(in the rows, 128 means zero)
One turn moves each row of this set onto another row. After a few examples, where does it send each row asked below?
guse: [112 138 142 102 108  98 139 134 130 101 135 133 126 119 102 144 112 134
 127 102  86 144  91 117 118 126]
lofu: [167 110 163  94 130 121 124 135 112 115 137 123 126 100 149 137 132 105
 150  95 121 158 115 124 137 126]
Mebet: [133 114 145 114  84 116 112 128 121 105 114 154 139 144 142 112 129 115
 138 138 113 132  87 130 121 125]
Satag: [113 124 151  82 147 109 112 128 104 104 117 137 116 156 124 115 131 138
 128 108  87 159 132 128 140 138]
kir: [149 120 117  82 118 114 118 137 113 112 163 128 163 137 142 111 160  96
 138 105 124 129 131 125 130 131]
vuda: [150 145 164 102 123 133 108 135 135 100 129 122 125 146 116 144 142 148
 116 142  94 105 118 136 144 165]
Sop: [109 123 139  62 104 124 106 131 124 108 147 103 117 156 132 126 126 162
 138 120 125 138 115 123 135 141]
paf: [113 141 139  89 141 110 117 120 124 119 139 134 117 149 100 110 176 136
 150 110 133 157 109 130  95 123]
dage: [140 148 134  88 149 104 111 157 150 104 137 148 142 142 120 116 119 140
 127 127 121 121  84 124 127 124]
muf: [139 132 157  90 146 131 100 139 128 123 155  82 124 129 146 142 119 168
 144 113 133 125 125 126 127 127]
lir: [127 119 148  95 116 134 111 112 118 117 174  88 123 134 145 150 148 140
 143 111  97 143 131 144 146 122]
Rivud: [128 132 142 104 122 121 116 121 113 105 139 132 123 142 142 131 138 117
 135 128  64 180 121 134 139 139]
rebit: [147 137 129 114 102 135 122 149 130  99 154 131 143 109 123 113 148 130
 153 154 130 149 106  99  91 131]
Dinu: [111 141 140 113 125 138 128 121 112  88 116 116 118 131 150 108 126 147
 167 143 101 144  99 134 144 137]
mem: [161 121 127  79 139  90 114 134 158  84 145 111 147 123 133 134 129 130
 129 105 121 141 128 113 123 133]
Kug: [102 129 126 110 129 117 122 131 107 131 128 127 147 116 125 125 139 118
 129  96  80 118 102 161 136 142]
Sela: [106 136 124 101 124 131 130 114 129 113 142 118 124  76 132 109 143 126
 137 125 104 162 136 142 122 155]
gitu: [128 131 136 119 136 110 141  87 143 102 141 122 112 110 146 120 157 123
 150 133 118 148 111 142 135 157]
gidal: [117 142 140 117 121 125 111 124 141 129 142 113 135  92 129 125 129 125
 131 107 139 132 165 123  87 137]
Mub: [130 127 140 106 104 131 123 144 135 128 146 125 136  84 122 113 165 145
 117 128 131 131 139 108 101 155]
zil: [149 150 173 104 144 141 125 139  89 107 133 122 123 140 103 142 147 146
 143 135  92 117 120 124 133 119]
Sabup: [131 155 153 114 108 135 108 118 107 106 134 123 133 171 111 150 132 117
 141 129 101 108 144 131 116 123]
nok: [140 131 146 134 107 105 113 143 118 106 138 107 160 115 128 104 145 146
 126 129  97 112  97 128  84 128]
rin: [122 142 139 136 143 114 116 108 145 116 125 111 140 127 126 151 135 130
 134 109 164 142 128 132 100 130]
Digi: [142 142 148 110 109 130 105 155 162 121 144 129 128 146 134 144 155 156
 132 122 112  98 115 109 128 150]
kodof: [151 142 156 123 120 126 115 161 113 117 149 130 156 146 144 121 131 135
 106 135 131 130 129  93 121 148]
rusur: [131 167 148 113 126 144 113 125 110  93 118 112 135 148 130 130 107 131
 143 156 108 129 112 144 130 150]
Kaga: [130 135 146 136 112 135 140 154 133 101 152 119 131 106 123 133 156 108
 130 140 147 113 110 119  96 121]
koli: [148 120 181 119 148 110  98 134 134 114 126 136 126 127 126 138 137 123
 123  93 109 129 106 156 130 106]
poka: [129 126 143 103  92 143 120 133  96 114 169  93 143 138 150 128 137 148
 143 139 134 135 116 113 130 128]
basov: [111 135 150  77 120 118 113 143 148  99 139 149 108 129  96 127 132 122
 126  96 139 157 119 125 123 148]
tona: [142 107 133  84 116 119  99 144 108 100 104 114 155 127 135 115 133 127
 141 112 135 166 106 130 109 130]
zas: [119 155 169 107 149 141 120 143 103 103 142 118 112 138 114 122 150 147
 158 106 101 156 104 138 134 107]
pezu: [141 127 138 113 119 131 134 134 128 143 140 143 132 116 130 133 182 138
 140 132 145 126  97 106 119 153]
vafo: [110 120 132 106 136 123 127 128 145  96 133 117 102 105 112 140 168 110
 144 123  90 141 109 161 114 122]
zonez: [134 130 152 118 174 126 114 134 125 108 137 114 137 100 131 111 136 128
 143 103 150 114 146 139 120 132]
piz: [125 131 139 119 149 128 118 158 145 114 123 111 128 106 129 128 144 125
 136 128 149  92 118 134  93 133]
nizog: [119 144 146 141 104 130 111 124 134 102 147 112 148 159 136 146 144 128
 129 106 131 100 148 125 128 126]
Kelen: [102 136 136  80 132 122 129 130 120 119 138 128 116  97  99 110 149 142
 140 107 115 161 142 117 100 125]
nofim: [136 151 173 121 130 105 127 142 122 123 156 124 130 114 138 105 108 117
 131  99 120  96 112 129 105 137]
Kabat: [124  98 116 118 117 130 113 108 130 109 128 127 135 104 131 139 168 116
 155 121  90 135 137 146 127 133]
nozod: [ 87 126 134  86 122 121 139 133 130  90 127 136  97 127 107 115 148 104
 138 121 124 131 107 145 119 136]
ner: [140 129 130 135 137 113 133 118 112  99 154 135 164 130 138 128 142 107
 137 126 103 117 114 138 140  96]
boba: [157 135 148 134 146 118 101 144 124 126 136 114 155 138 155 139 123 138
 128 127 112 118 149 106 108 131]

Sabup goes to zil
dage goes to Mebet
Where do these go?
gitu goes to rin
rebit goes to Kabat
piz goes to nozod
nok goes to Kug
mem goes to tona
boba goes to Satag
gidal goes to Kelen
Digi goes to Dinu
lir goes to muf

One turn moves each row of this set onto another row. After a few examples, where does it send each row asked below?
peno: [134 136 145 154 144 141 113 129 109 107 135 149 140 110 138 138 120 132
 160 132 132 166  95 139]
sazem: [140 126 128 141 141 143 129 143 111 130 137 144 130  85 157 105 125 123
 140 135 129  94 157 130]
sive: [144 131 143 160 158 146 133 159 112  91 119 128 112 102 150 126 129 134
 157 110 112 153 161 126]
zotul: [158 139 168 135 142 129 124 142 125 111 155 124 154  97 147 111 118 127
 157 133 138 117 161 139]
salo: [117 115 157 127 137 147 131 148 124 116 171 158 137 142 132 122 124 130
 136 128 127 155 163 106]
pama: [152 130 148 142 153 156 130 142 103  90  99 118 110 117 146 128 130 128
 136 133 120 150 131 168]
pinib: [140  90 115 136 150 159 142 143 126 108 136 112 129 132 126 116 119 136
 123 117 147 181 165 138]
ref: [128  97 152 131 147 146 132 138 131 117 132 111 160 142 145 148 123 130
 111 108 144 160 137 149]
zerol: [126 108 151  99 129 148 133 139 131 118 139 164 129 143 125 108 126 121
 117 150 131 169 140 144]
div: [138 148 100 119 127 141 103 155 136 127 134 139 125 100 151  92 120 114
 136 140 151 140 109 147]
Rele: [169  98 130 139 143  95 137 148 134  85 108 115 133 109 126 126 126 118
 135 135 107 134 139 142]
bifuz: [159 126 129 141 133 119  91 154 137  92 164 149 113 130 119 111 134 121
  98 122 154 132 155 142]
tobe: [158 145 118 105 147 135 151 140 118  90 129 120 135 107 126  91 106 129
 125 159 128 150 153 156]
zunud: [168  99 129 154 147  98 136 149 130  83 121 114 132 108 126 129 123 119
 143 130 109 126 147 130]
zoga: [125 130 143 119 146 136 147 160 107 123 143 128 131 145 137  90 118 149
 145 151 143 165 157 140]
dal: [125  97 120 134 139 151 114 149 118 104 130 142 134  93 146 119 117 127
 134 127 148  94 102 141]
gutuz: [129  96 141 126 140 128 136 149 129 131 122 126 163 111 139 117 138 149
 147 120 151 175 152 140]
nuti: [163 110 107 147 130 100 115 146 139  85 140 124 140 111 111 125 120 119
 155 139 128 158 112 127]
muta: [156 111 148 121 143 130 130 120 153 114 152 168 135 107 129 107  91  94
 116 130 129 152 128 138]
bapu: [156 157 122 102 131 139 117 155 148  89 142 118 136 115 132  98 112 113
 131 145 147 166 128 158]
Pok: [124 156 113 142 139 138 108 155 131 124 163 136 139 106 161 124 107 116
 131 115 138 123 116 113]
Maf: [161 128 139 143 144 112 107 146 117 103 149 135 120 135 126 108 128 131
  93 140 155 117 149 164]
beto: [140 151 139 142 144 127 126 144 127 103 182 132 159 108 137 118  96 129
 153 129 137 142 144 111]
gor: [163 106 107 146 134 106 114 142 145  80 139 125 134 120 111 134 115 109
 139 132 123 156 109 128]
feb: [133 122  98 133 143 144 124 132 136 129 147 164 117 105 142 105  94 101
 109 125 132 134 114 125]
vaf: [133 139 113 138 142 138 125 152 124  94 122 152 120 103 132 116 119 132
 150 128 122 198 116 128]
narak: [124 139 147 110 126 159 117 159 119 104 155 124 136 150 133 114 137 136
 141 147 145 162 149 140]
Zipor: [110 113  93 121 144 140 133 167 119  93 125 142 137  85 143 109 114 140
 131 130 136 117 112 122]
tidu: [144 122 137 153 145 159 105 141 135  94 137 151 106 120 137 139 114 107
 139 109 125 174 112 133]
Bog: [160 108 120 149 130  99 110 142 143  88 143 128 146 115 117 140 120 112
 148 131 125 148 107 127]
meno: [117  97 112 128 151 136 138 153 122 107 117 145 130  93 147 110 102 130
 119 129 139 107  99 140]
kenip: [139 142 112 127 136  92 118 165 131  98 154 162 137 113 118 105 133 139
 100 132 141 152 153 124]
zoned: [152 135 129 144 143 101 115 174 135  98 154 141 117 120 133 101 133 135
 104 117 142 134 176 130]
vudi: [130 104 129 140 143 166 124 139 118 100 150 104 151 138 129 143 124 136
 128 115 148 164 153 137]
Lono: [135  78 128 132 138 146 135 139 133 122 137 145 146 112 125 118 131 136
 136 113 143 181 165 123]
vuv: [141 131 133 132 150  83 133 152 120 112 142 158 143 119 130 108 124 141
  91 140 137 132 146 143]
Gaf: [114 108 105 137 149 137 129 181 133  98 131 136 124  89 155 111 109 132
 132 105 137 113 125 114]
Digib: [138 131 130 115 139 143 125 156 140 116 114 146 122  98 166 119 127 102
 101 119 115 108 141 140]
letu: [125 101 140 109 133 141 129 142 133 116 117 125 168 125 136 135 140 137
 123 125 146 177 130 155]
Fabal: [136 116 153 141 161 130 151 138 112 104  98 155 125  98 148 129 124 129
 132 123 100 157 134 140]
zek: [126 112 181 132 145 135 132 151 127 135 150 142 135 148 150 116 120 129
 136 127 139 143 151 137]
res: [125 104 104 125 136 157 113 174 143  85 129 138 112  93 147 114 118 117
 124 108 139 112 120 127]
Vus: [145 133 135 138 137 101 109 134 113 107 160 157 146 126 119 119 128 136
  97 148 151 126 129 150]
Zam: [130 107 111 133 143 154 111 170 128  98 124 120 114 102 152 109 115 126
 135 119 155 103 109 149]
kov: [133 150  95 120 146 151 141 152 106 101 124 121 123 102 151 105 118 127
 112 143 120 113 149 138]
nakeg: [153 124 157 116 152 131 143 143 154  94 139 142 130 112 143 123 102  98
  99 112 108 136 160 131]
geva: [168 110 126 146 143 103 134 152 125  78 116 100 135 115 127 132 127 123
 140 137 113 128 140 144]
Zuv: [130 115 148 111 148 146 144 160 138 113 137 136 112 160 140 107 112 119
 105 127 127 170 153 140]

Digib goes to div
Zipor goes to Gaf
salo goes to Zuv
Where do these go?
muta goes to tobe
tidu goes to pama
zoned goes to bifuz
Lono goes to pinib
zunud goes to gor

